128 stands for zero in the data rows.
Some points, each followed by its number:
[131, 142, 137, 70, 126, 127, 161, 115, 122, 103, 141, 135, 128, 136, 108, 123, 137, 133, 138, 103, 123, 123, 128, 151, 161, 122, 136, 123, 193] 0
[74, 58, 102, 116, 148, 169, 198, 242, 146, 255, 170, 58, 176, 166, 175, 199, 169, 94, 151, 54, 122, 147, 96, 93, 121, 126, 53, 107, 27] 1
[121, 152, 130, 76, 121, 118, 162, 97, 131, 113, 192, 137, 140, 199, 145, 94, 91, 92, 154, 93, 117, 132, 148, 126, 80, 78, 100, 154, 69] 2
[109, 137, 137, 174, 110, 90, 65, 146, 144, 139, 139, 154, 141, 147, 100, 119, 138, 102, 161, 158, 131, 139, 98, 114, 145, 119, 144, 91, 162] 3
[143, 146, 146, 158, 117, 115, 111, 122, 130, 127, 147, 139, 118, 152, 126, 143, 111, 142, 132, 145, 146, 148, 115, 139, 129, 125, 111, 155, 98] 4
[151, 147, 175, 142, 97, 111, 99, 116, 126, 117, 125, 147, 138, 110, 134, 127, 137, 105, 120, 143, 143, 120, 136, 155, 126, 91, 127, 125, 132] 5
[138, 137, 130, 92, 99, 129, 158, 99, 114, 138, 116, 119, 140, 113, 111, 130, 124, 187, 114, 123, 127, 137, 121, 138, 161, 217, 136, 151, 172] 6
[160, 152, 171, 152, 121, 115, 106, 98, 127, 107, 170, 149, 131, 168, 129, 138, 107, 99, 170, 140, 134, 119, 144, 155, 109, 70, 99, 146, 123] 7
[144, 149, 121, 125, 124, 142, 133, 117, 143, 122, 111, 111, 129, 126, 111, 136, 106, 140, 118, 129, 131, 120, 130, 131, 171, 164, 102, 140, 167] 8
[133, 166, 127, 105, 111, 136, 150, 115, 119, 112, 127, 152, 129, 109, 136, 112, 134, 135, 118, 106, 144, 152, 138, 156, 81, 146, 137, 123, 84] 9
[122, 131, 107, 67, 124, 118, 208, 126, 149, 145, 83, 126, 141, 101, 159, 157, 126, 158, 134, 81, 105, 117, 113, 90, 48, 110, 143, 136, 68] 10
[118, 40, 141, 255, 201, 147, 0, 179, 47, 223, 33, 128, 159, 0, 149, 86, 123, 178, 185, 197, 137, 184, 159, 60, 149, 162, 112, 183, 159] 11
[135, 125, 167, 37, 137, 130, 211, 133, 122, 124, 119, 150, 117, 131, 113, 107, 141, 116, 134, 79, 139, 138, 115, 127, 172, 102, 144, 113, 176] 12
[128, 119, 142, 92, 150, 136, 163, 131, 125, 122, 135, 124, 104, 133, 109, 130, 143, 121, 132, 103, 128, 130, 126, 135, 154, 100, 150, 105, 171] 13
New points follow, each followed by the numbers of its three nearest points above, looking only along the 3 directions in which the numbered points spread most, nearest first.
[179, 170, 0, 151, 255, 255, 85, 152, 203, 87, 133, 39, 0, 111, 126, 176, 186, 233, 67, 167, 32, 97, 203, 209, 158, 255, 188, 106, 152] 6 8 13
[114, 130, 76, 56, 139, 132, 185, 129, 181, 135, 37, 113, 119, 41, 150, 233, 118, 137, 65, 93, 115, 59, 120, 112, 61, 144, 114, 148, 67] 10 12 13
[133, 145, 133, 59, 130, 111, 167, 113, 125, 123, 178, 139, 144, 174, 158, 141, 82, 118, 167, 99, 144, 128, 139, 135, 70, 92, 81, 164, 76] 2 9 10
[140, 122, 120, 110, 135, 117, 130, 119, 123, 121, 127, 133, 130, 119, 130, 131, 135, 133, 130, 120, 114, 135, 114, 130, 151, 151, 133, 112, 161] 8 13 9
[129, 128, 165, 120, 86, 92, 144, 126, 125, 107, 110, 137, 163, 130, 123, 130, 147, 131, 120, 96, 123, 132, 122, 95, 89, 126, 176, 107, 85] 9 13 4
[144, 141, 174, 118, 95, 99, 132, 111, 119, 115, 83, 147, 170, 86, 131, 125, 153, 148, 91, 140, 147, 122, 124, 157, 98, 158, 160, 118, 105] 8 13 9
[112, 100, 109, 71, 120, 138, 166, 138, 118, 132, 132, 100, 124, 155, 140, 118, 142, 118, 127, 106, 117, 117, 114, 97, 86, 151, 149, 132, 57] 10 9 13
[78, 56, 147, 208, 121, 150, 63, 143, 153, 129, 125, 45, 242, 100, 151, 66, 116, 143, 54, 187, 126, 76, 171, 63, 203, 145, 119, 112, 136] 3 4 8
[159, 155, 103, 171, 211, 200, 75, 106, 167, 109, 120, 117, 33, 120, 124, 215, 165, 152, 128, 162, 115, 78, 139, 156, 157, 166, 167, 102, 160] 8 3 5
[127, 155, 164, 113, 93, 101, 141, 94, 125, 129, 108, 139, 158, 110, 111, 125, 95, 131, 112, 111, 146, 126, 138, 126, 177, 127, 80, 176, 187] 8 13 0
